Named turns come first, each shown by rows before and after it. Which turns, in which order, take the first row of each pair that follows to the second? Write the first one first, as in the answered first pair.
k_170 (before |-> after):
[31, 5, -26, -26, -18, -35, 26, 13, -7, 19, -1, 2, 0, 24, 11, 11, -31, -8, 18, -21, -33, 26, -27, -9, -10, -5, 0, -20, -33, -18, 4, -47, 1, 3, 8] |-> [21, 4, 2, -22, -5, -20, 32, 2, -16, 15, 3, 14, 5, 22, 19, 19, -17, -8, -1, -9, -17, 20, -28, -21, -11, -12, -8, -30, -35, -10, -9, -52, 11, -17, -14]
[-35, 1, 19, 1, -11, 1, -3, -5, 5, -1, 1, 6, -21, 9, 30, 3, 9, 1, -11, -14, 4, -3, 2, -24, 2, 8, -3, 5, -22, 12, 0, -8, -2, -19, -7] |-> [-20, -3, 24, 2, 30, 0, 3, -6, -10, -22, 14, 1, 0, -3, 12, 13, -1, 9, -6, -13, 9, -26, 9, 15, 5, -15, -5, 3, 2, 1, 11, -3, 7, -8, -30]
[11, -4, 22, -5, 18, 4, 28, -7, -25, -22, 19, -5, 16, 0, -12, 12, -8, 5, -9, -6, 1, -15, -4, 20, 3, -10, 10, -15, 9, -6, 16, -13, 12, -13, -21] |-> [27, -15, -16, 11, -11, -20, 13, 9, 0, 3, 6, -12, -2, -6, -19, -14, -22, -6, 14, -12, -10, -5, -7, 21, 8, -1, 15, 6, 7, -19, 16, 12, -3, 6, 20]
[13, -16, 8, -8, 3, -28, 29, -23, 14, 38, 4, -23, -13, -16, -3, 1, 1, 7, 19, -27, -11, 29, -14, 5, 16, 6, -6, -11, 21, -22, 6, -13, 12, -9, 34] |-> [-8, -11, 28, -10, -2, -15, 25, -22, 5, 32, -10, -8, -15, -1, 0, 13, 2, 5, 10, -25, -13, 27, -10, -10, 13, -4, -11, -15, 10, -12, 8, -18, 22, -21, 17]
k_292 (before |-> after):
[0, 0, 13, 8, 31, 19, 6, -3, -21, -20, -7, 17, 3, 12, -9, 20, 13, 7, -7, -4, 15, 2, 9, -2, 2, -16, 2, -23, 13, -1, 9, -18, 23, -22, -7] |-> [0, 10, -3, 17, 29, 4, -14, 6, 6, -24, -4, 21, 10, 8, -26, -10, 3, 16, 4, 6, -5, -10, 23, 8, -14, 2, 8, -3, 5, -6, 19, 23, -9, 8, -18]
[-23, 19, 36, 16, 30, 25, 3, -7, 28, -28, 5, -5, -8, -21, -2, 10, 2, 14, -10, 21, 1, -47, 4, -14, -11, 6, 20, 1, -6, 30, 30, 10, -11, -17, -61] |-> [25, -12, -26, 18, 0, -12, -15, 6, 34, -7, 20, -29, -26, -21, -12, -24, -39, 11, 28, -4, -15, -28, -13, 30, 7, 36, 16, 14, 17, 1, 47, 33, -22, 15, 19]
[-7, 25, 3, 2, -10, 11, -9, 1, 32, -22, -8, 14, 5, -6, -4, -6, 27, 10, 7, 13, 4, -19, 6, -27, -8, 2, 12, 17, -15, 2, -11, 35, -16, 3, -38] |-> [29, -4, -31, -2, -27, -12, -8, -5, 6, 9, 9, -5, -8, -5, -7, -23, -12, 1, 30, -9, -8, 7, -10, 14, 5, 22, 2, 18, 1, -16, -6, 24, -5, 14, 37]
[-51, 4, -18, -26, -10, 11, -14, 5, 17, 4, -9, 20, -20, -9, 11, -19, -6, -12, -22, -2, -2, 1, 23, -33, -17, -1, 16, 8, -13, 23, -22, -17, -31, -24, 21] |-> [-33, -3, -26, -18, -16, 0, -17, 8, 20, 10, -11, 10, -11, -5, 9, -28, -15, -15, -6, -7, -4, 7, 15, -26, -4, 6, 11, 17, -13, 23, -22, -9, -31, -12, 41]
k_206 (before |-> after):
[-4, -48, -14, 6, -28, -29, -32, 14, -16, -11, 13, 3, -37, 3, -31, -21, -25, 10, 20, 11, -11, -7, -1, 44, -22, 12, 11, -20, 6, -9, 16, 45, 6, 2, 26] |-> [-4, -54, 21, 7, -1, -22, -14, 5, -42, -21, 21, 6, -24, 6, -21, 5, -27, 0, 1, 6, 0, -13, 0, 55, -11, -4, 0, -44, 19, 1, 9, 1, 31, -16, 20]
[10, -2, -11, -1, 8, -13, 9, -1, -12, 0, 12, -13, 6, -10, 1, 7, -13, -2, 7, -6, -7, -7, -4, 36, 13, -15, -1, 0, 13, -5, -11, -9, 14, 9, -10] |-> [10, -7, -18, 3, -17, -11, 8, 0, -5, 17, -2, -8, -15, -10, 17, -4, -7, -11, 6, -22, -5, 15, -16, 16, 13, 9, 0, 2, -7, -3, -15, -11, 1, -2, 25]
[-28, 8, 15, -9, 11, 9, -2, 9, 11, -7, -62, 15, 4, 13, 7, -15, 4, 8, -11, -9, 9, 6, 6, -19, -23, -16, 12, -13, -12, 8, -24, 5, 2, 1, -1] |-> [-28, 8, 8, -11, 6, 7, -4, 6, 9, -3, -57, 17, 10, 16, 2, -21, -1, 10, -10, -6, 7, 4, 6, -11, -23, -19, 17, -7, -5, 10, -17, 4, -1, 13, -9]
[-17, -3, -11, 9, 34, -19, 16, 4, 20, -30, -2, 11, -6, -30, -14, -15, -10, 10, -17, -4, -1, -12, -17, 35, 19, -5, -8, 0, -4, 0, 14, 17, -32, 21, 2] |-> [-14, -13, 8, -1, 32, -11, 42, -7, -1, -17, -7, 11, -24, -15, 7, 0, -5, -5, -18, -7, 6, 5, -28, 25, 23, -1, -20, -22, -2, -2, -2, -31, -2, -3, 19]
Now pairs of rows:
(2 to 3 turns a pair)
[48, -22, -15, -19, 11, -6, -5, 1, -10, 10, 13, -25, 18, 5, -5, 13, -39, 1, 20, -21, -2, 19, -12, 57, 34, 17, -20, -15, 37, -27, -6, -26, 24, 27, 39] |-> [-21, 38, 20, -13, 12, 10, -30, 12, 42, -24, -18, 25, 16, -3, -26, -7, 9, 21, -3, 22, 7, -33, 34, -15, -3, -1, 9, 9, -6, 2, 0, 37, -32, 19, -66] | k_206 k_292 k_292
[20, 9, -17, 8, 44, 0, -15, -10, -5, 25, 37, -23, -7, 58, -28, 34, -1, 4, -26, -27, 16, 24, 4, 43, -3, 6, -3, -18, 35, 4, -25, -21, 22, -16, 11] |-> [29, 12, -46, 13, 28, -19, -39, 6, 19, 25, 32, -28, -16, 59, -37, 17, -4, 15, -2, -32, 0, 21, 7, 45, -11, 24, 3, -4, 25, -4, -3, 22, -16, 7, 19] | k_170 k_206
[63, 13, -21, 25, 6, -20, -14, 3, -46, 0, 21, -24, -1, -1, 38, 4, 3, -9, 35, -32, 21, -7, -34, 61, 36, -4, 42, -37, 20, 11, -4, -1, -2, -16, 39] |-> [1, 47, 24, 24, -15, 2, -11, -3, -32, -8, -13, 10, -20, 12, 53, 21, 66, -3, -3, 1, 29, -12, -19, -18, 19, -10, 46, -34, -30, 41, -12, -4, -13, -45, -21] | k_170 k_292
[-11, 14, 24, -8, -24, 31, 44, -3, -34, -4, -2, 11, -22, -27, 15, -13, 13, -2, -19, 7, -5, -5, 17, -63, -15, -4, 11, 24, -48, 4, -11, -18, -10, -30, -25] |-> [3, 6, -15, -3, -57, 16, 33, 5, -10, 11, -8, 1, -37, -18, 13, -37, 1, -2, 0, -3, -26, 10, 14, -61, -16, 24, 10, 39, -51, -3, -14, -1, -24, -6, 19] | k_170 k_170 k_170
[30, -19, 1, 0, 24, -9, 6, 9, -11, -12, 33, -24, 26, -6, 1, 10, -36, 5, 30, -10, -5, -9, 0, 49, 12, -6, 3, -21, 32, -5, 2, 1, 28, 18, 8] |-> [-28, 8, 45, 0, 12, 16, 16, -2, -17, -1, -10, 13, 0, 1, 22, 30, 14, -2, -16, 5, 14, -4, 4, -35, -4, -13, 7, -24, -4, 25, -19, -28, 22, -26, -45] | k_206 k_292
[9, -17, 7, 9, 0, -8, 9, -12, -14, 18, -18, -8, -24, 24, 15, 7, 12, -22, -14, -9, 4, 14, -27, -11, 14, -3, -6, -14, -2, -3, -14, -34, 17, -3, 34] |-> [32, -32, -7, 12, 22, -16, 8, -6, -18, -2, 1, -20, -7, 10, 3, 0, -12, -12, 1, -14, 2, 0, -21, 29, 27, -1, -11, -17, 21, -15, 1, -26, 16, 18, 36] | k_170 k_170
